(in the rows, 128 means zero)
Which row each row swaps with, under one turn or mirror:
The rows were stretched afterwards, more along some directions than others.
k594: [133 164  97 159 110 126 151  89 158  85 117  95 131 142 103  86 114 153
 110 151 116 118 146 131 116 144 146 142  96 127 131]
k433: [123 107 157 102 145 147 117  87 114 128  96 173 176 135 102 113 148 129
 148 106 131 141 129 123 131 137 160 119 149 129  98]
k346: [133 124 133 138 132 121 156 159 127 129 138 123 131 137 140 115 154  87
  99 149 155 166 127 131 130 105 132 125 142 148 110]
k148: [141 152 143 157 132 114 156 169 110 133 120 103 135 142 135 108 159  85
  93 150 142 158 128 141 132  96 130 126 134 146  97]
k894: [120 107 157  97 147 138 106  89 124 126  90 162 168 136  92 110 166 130
 152  94 135 133 130 122 145 126 165  98 152 134 104]
k241: [ 87 148 148 136 141 135 100 164 122 105 134 111 111 125 134  93 112 161
 141 145 135 113 114 117 166 144 131 107 116 107 131]
k695: [121  89 174 110 139 152 121  87 113 138 117 175 173 131 105 141 148 131
 154 113 128 151 129 101 142 138 166 100 145 128 100]
k18: [131 155 100 145 113 122 143 112 162  97 122  94 138 136 106  92 114 144
 100 151 122 136 146 141 107 131 144 136 106 130 124]
k311: [115  92 166  97 143 147 116  92 127 128  97 170 165 140  94 127 142 146
 147 110 126 148 134 103 145 138 173 103 137 118  95]
k165: [137 141  87 131 135 103 109 131 164 133 150 137 125 106 137 170 149 151
 116 146 105 137 139 110 142 154 141 113 134 153 167]
k880: [ 99 112 118 135 126 150 109 122 135 130 134 125 132 112 120 173 114 132
 176 133 135  87 126 154 136 124  86 100 156 111 136]
k674: [135 106 163  95 134 142 118  91 111 139 106 179 169 142 110 116 152 144
 160 119 121 135 134 116 137 139 171 101 158 129  87]
k144: [117  99 156  92 148 137 105 105 120 134 100 190 168 138  92 130 159 142
 146 110 136 143 124 111 148 128 163 107 146 124 107]
k661: [118 110 118 125 127 151 125 104 159 129 157 121 133 119 133 167 119 112
 179 126 149  87 123 138 129 141 104  97 163 115 133]
k96: [131 148 143 145 116 105 162 157 123 121 121 110 110 163 151 110 158  86
 115 140 129 146 150 146 132 107 122 124 147 145  99]
k991: [119 139 134 131 134 133  91 163 119 128 143 111  91 130 137 103 113 157
 141 146 134  98 105 115 160 151 130 121 119 103 140]
k116: [126 149 106 151 103 121 147  98 153  89 123 104 125 133 114  80 113 164
 105 151 123 133 154 121 118 142 153 124  94 145 112]
k994: [135 164  95 141 113 125 136 109 154  87 124 118 125 164 127  83 125 142
  93 155 127 133 146 126 126 141 146 152  99 134 111]
k367: [128  91 156 111 136 143 120  96 110 138  98 178 161 125 101 136 146 138
 159 121 129 142 136 118 136 129 164  94 153 127  88]
k897: [104 135 154 128 144 134  95 164 132 118 133 103  93 128 126 109 106 166
 135 144 137 111 106  98 164 154 147 108 108 101 143]
k73: [107 104 113 113 142 147 119 121 141 139 143 129 140 116 135 185 102 132
 176 134 142  97 126 138 144 140  95 120 151 107 143]
k408: [131 167 111 159 119 127 146 106 143  96 114  91 124 136 129  81 102 153
  94 152 114 126 143 128 103 139 145 142  95 130 120]
k759: [146 156 144 147 137 119 164 150 117 127 118 116 123 157 152 110 168  81
 112 146 152 127 138 142 138  96 130 137 145 145 102]
k298: [102 111 118 128 132 137 125 111 146 122 126 114 125 130 129 163 132 115
 186 127 132  79 135 140 145 128  99 106 162 111 138]
k663: [146 145 148 131 141 119 162 156 143 123 146 112 128 128 147 105 150  81
 117 138 177 139 140 142 131  98 129 119 136 158 103]
k255: [ 88 103 112 136 109 148 127 113 154 122 135 125 119 132 132 167 107 116
 169 128 100  97 141 127 132 141  94 124 164 103 133]
k277: [ 96 114 134 143 129 157 122 131 146 130 141 118 135 124 135 173 103 120
 170 138 130  89 121 146 126 129  86 124 157  94 135]
k636: [ 95  98 110 143 135 145 116 106 143 117 141 135 135 135 134 168 120 123
 177 126 112  80 125 144 136 140  98 120 159  94 135]
k989: [123  98 171 106 152 143 122  90 113 132 110 172 171 136 114 117 154 134
 160 106 133 140 124 113 137 131 169 104 151 119  99]
k292: [148 134  83 104 115 106 108 148 155 146 142 152 110 113 137 162 138 160
 112 159 114 145 144 112 134 146 133 132 125 150 165]
k771: [ 97 115 129 142 133 148 121 108 144 120 125 117 130 118 114 165 109 135
 181 145 137  74 128 145 154 139 101 115 131 110 132]
k493: [132 128 133 148 117 129 170 140 121 132 129 116 141 150 136 104 144  87
 103 142 128 145 139 130 139 123 114 155 141 143 101]
k945: [130 142 152 144 124 122 171 153 119 138 104  95 139 152 128 103 148  97
 104 151 136 152 140 139 134  96 140 134 136 149  95]
k331: [124 103 160 105 136 143 117  86 114 140  88 157 182 130  90 126 165 135
 151 101 118 137 133 121 135 124 165 108 164 134 114]
k299: [130 102 163 113 143 143 117  98 113 134 114 176 171 129  99 125 150 143
 148 109 144 133 118 122 132 130 167 101 143 124 105]
k492: [ 97 135 145 138 145 133  87 141 133 111 126 100 104 124 122 100 113 153
 154 132 115 101 115 106 168 163 140 113 113 115 142]
k908: [137  88 162 101 144 148 112  95  99 147 109 172 170 131 106 123 150 142
 148 115 129 135 115 109 144 137 172 113 147 119  94]
k60: [137 156  88 113 125 100 114 135 171 124 134 142 119 115 135 170 149 148
 119 155 123 150 150 105 150 150 139 121 130 155 167]
k356: [134 155 136 146 124 109 170 159 122 119 117 111 124 157 154 118 164  83
  94 152 137 149 147 128 140 102 134 128 151 142 116]
k234: [125 147 147 152 131 112 150 160 122 114 125 114 116 153 163 110 159  85
 105 143 131 151 141 127 140 105 125 134 136 150  96]
k3: [121  86 163 101 139 141 107  93 109 141 104 179 161 136 113 123 162 143
 158 105 114 137 134 110 142 130 171  99 159 125 103]
k425: [104 141 135 133 148 134 102 157 111 116 131 128 116 119 131 104 105 171
 140 146 134 105 112 112 166 152 140 122  98 106 145]
k736: [119 151 145 119 139 131 103 158 116 117 138 119 106 135 145  85 115 163
 144 151 134 108 118 111 165 153 144 115 117 117 121]
k4: [ 96 125 151 116 135 139  87 158 111 127 121 113 114 119 127  94 117 169
 156 138 140  96 109 116 170 139 138 110 120 111 126]
k314: [139 140  83 128 106 100 114 128 149 135 144 146 129 119 131 161 125 158
 118 166  93 158 148 104 133 166 141 133 122 152 164]
k716: [150 162 151 156 115 121 169 161 127 141 130 101 120 144 147 102 165  81
 101 156 145 138 132 138 127 100 142 118 147 161 104]
k361: [134 140  86 132 121 110 107 122 165 125 144 139 111 112 133 168 126 160
 131 159  97 121 148 114 138 161 138 117 126 136 175]
k128: [134 166 101 140 117 120 153 110 153  83 126 107 141 149 124  82 133 138
  88 143 131 147 148 127 120 132 142 144  99 140 117]
k923: [135 143 150 159 126 124 162 162 130 128 144 104 131 139 138 114 157  82
 106 149 145 152 133 146 124  96 120 127 142 150 100]
k99: [113 152 101 146 119 123 132 103 159  81 121  91 119 140 113  76 102 160
 100 144 117 137 143 130 113 140 140 132  87 128 125]
k469: [137 154  87 130 123 109 116 136 161 121 145 130 123 106 136 168 132 152
 110 157 109 142 141 110 140 150 126 126 122 151 172]
k818: [123 101 174 118 133 143 119 103 100 146  88 178 167 139 101 138 166 145
 141 113 109 132 124 110 143 122 171 101 150 123 104]
k133: [106 134 139 123 151 142  92 150 116 112 124 119 114 119 126  98 111 170
 153 134 143 102 107 117 164 147 133 121 106 102 137]
k38: [145 143  82 125 129 105 111 127 153 133 138 149 119 121 138 181 138 168
 102 161 108 146 142 100 150 160 138 135 121 153 170]
k556: [123 150  89 147 113 106 136 110 152  96 114  87 130 137 110  86 108 162
 105 153 122 140 148 128 118 144 147 138  89 136 127]
k244: [129 135  71 119 113  93 104 117 161 117 141 147 121 114 130 165 150 148
 134 152  99 149 153  96 152 164 137 111 125 167 166]
k600: [102 120 124 138 117 154 137 113 154 131 136 112 145 130 119 169 122 115
 180 130 126  86 139 151 139 128  83 129 167 121 138]
k672: [ 92 137 149 132 140 154 108 159 119 120 139 114 119 132 129  95 103 159
 141 149 151  99 108 125 160 141 135 124 113  93 134]
k2: [138 136  70 102 130  82 106 146 170 122 149 149 124 121 132 163 157 142
 121 137 122 147 148 117 149 145 130 119 128 150 161]
k982: [128 146 105 136 118 119 137  98 153  95 104  94 128 148 112  93 113 154
 109 150  97 142 155 122 110 137 151 135 104 130 115]
k137: [ 97 139 163 132 151 149 100 148 124 118 130 118 106 140 141 101 113 165
 151 138 132  91 106 110 167 146 141 121 122  92 136]
k232: [143 149 139 137 124 124 174 156 136 139 125  96 128 147 140 114 135  79
 113 158 147 156 147 144 121 107 120 149 148 143 105]
k218: [115 142 133 127 149 140  95 147 125 114 134  91 102 122 129  92  99 160
 137 140 139 101 113 119 154 151 137 127 113 101 149]
k120: [114 143 135 130 152 132  95 138 115 115 115 113 107 120 126  96 114 156
 143 135 126  99 111 110 161 155 142 117 111 111 152]
k839: [122  96 169 110 144 142 107 101 115 137  87 163 165 134  92 122 158 144
 156 107 119 138 125 112 146 130 172 105 143 122 100]
k29: [125 144 143 136 138 113 162 151 121 129 104 112 150 137 127 122 153  93
 116 153 153 150 134 136 147 110 133 135 126 143 102]
k230: [139 162  79 123 140 102 109 149 145 120 144 144 128 118 152 157 144 157
 110 155 116 138 140 119 146 141 125 140 121 151 164]
k203: [ 87  98 137 153 132 155 104 122 153 121 141 122 135 130 129 174 115 124
 173 123 124  82 114 126 149 137 101 112 151 100 137]
k360: [ 98  93 123 133 111 145 115 121 145 144 137 137 128 118 130 163 108 121
 183 132 121  83 143 145 142 141  88 123 164 118 132]
k278: [109 109 107 145 130 142 125 102 150 110 155 128 126 133 132 167 123 121
 173 129 134  70 137 150 141 135 103 104 163 101 144]
k54: [131 103 159 105 121 139 117  95 108 140 102 169 165 136 101 115 166 131
 153 105 132 139 131 124 131 120 154 103 157 140  91]
k804: [101 145 139 148 144 134 102 172 117 113 131 110 111 128 134 107 124 157
 139 144 135 101 109 111 180 143 132 115 114 110 128]
k604: [114 114 118 142 130 136 124 112 137 120 145 134 118 145 146 170 113 118
 176 125 119  81 133 151 133 146  93 120 156  96 132]
k238: [109 131 132 122 151 134  94 159 118 108 151 112  98 118 138  93  98 165
 143 138 160 101 108 121 157 146 133 110  97  94 133]
k597: [105 114 132 133 131 154 143 118 157 136 120 112 137 131 118 167 114 124
 161 140 116  79 122 129 136 135 111 121 162  96 152]
k634: [122 177 103 148 103 119 136 108 143  78 113 100 108 155 130  82 123 145
 109 143 107 114 150 138 120 126 136 138  96 123 117]
k384: [107 135 142 131 150 147  98 147 108 111 136 123 111 139 148  88 112 165
 138 133 131  94 108 111 163 148 137 132 113  92 133]
k976: [132 144  92 130 142 102 103 131 150 131 135 158 136 116 143 177 141 153
 107 144  97 150 131 103 143 155 140 130 123 142 172]
k879: [140 146  73 110 124  95 114 118 150 117 140 153 123 123 140 166 156 136
 124 140 102 143 146 117 138 145 137 119 131 139 157]
k947: [101 142 144 132 146 130  95 153 118 105 123 114  99 129 123  89 103 165
 137 142 133 110 110  99 165 150 139 120  92 108 137]
k320: [142 150  90 131 120 102 119 119 160 133 136 138 124 122 136 167 162 146
 113 160  97 140 149  93 141 153 157 118 135 159 167]
k455: [143 140  85 133 133 105 111 139 158 137 150 153 121 115 145 180 134 163
 108 162 105 135 133  92 153 172 151 129 124 135 170]
k555: [126 154  98 130 100 129 133 111 165  92 143 109 128 157 117  93 113 156
  97 153 128 149 149 124 124 147 135 147 102 137 116]
k734: [132 149 145 158 122 129 157 149 130 132 122  97 130 136 138 117 144  82
 105 154 147 150 137 139 126 101 122 136 150 159 105]
k61: [126 103 171 126 147 149 116  89 110 131 112 183 173 137 108 132 143 137
 149 116 115 138 124 116 135 141 169 103 150 112  93]
k429: [139 172  90 148 117 129 143  98 153  84 143  99 120 142 134  79 117 151
 100 156 141 118 147 128 113 140 144 143  94 137 125]
k297: [139 166 103 148 103 121 148 108 141  90 106 109 104 153 124  89 102 160
  95 158 101 121 153 124 112 138 134 152  88 128 128]
k418: [131 143 130 160 120 122 160 150 127 123 142 128 126 149 153 115 153  77
 106 135 125 143 144 134 131 110 123 145 145 145  98]
k473: [ 97 107 110 147 131 144 121 118 157 132 143 101 147 119 117 175 122 109
 166 133 129  98 119 138 140 137  96 118 170 116 147]
k388: [135 145 101 146 107 125 136 107 149  96 130  99 129 141 115  84 114 155
 105 136 116 127 141 122 115 140 135 146  87 134 119]

Swapped with k818: k238
Swapped with k120: k894
Swapped with k736: k674
Swapped with k734: k473
Swapped with k879: k634
Swapped with k636: k234
Swapped with k230: k982
Swapped with k493: k360
Swapped with k218: k331

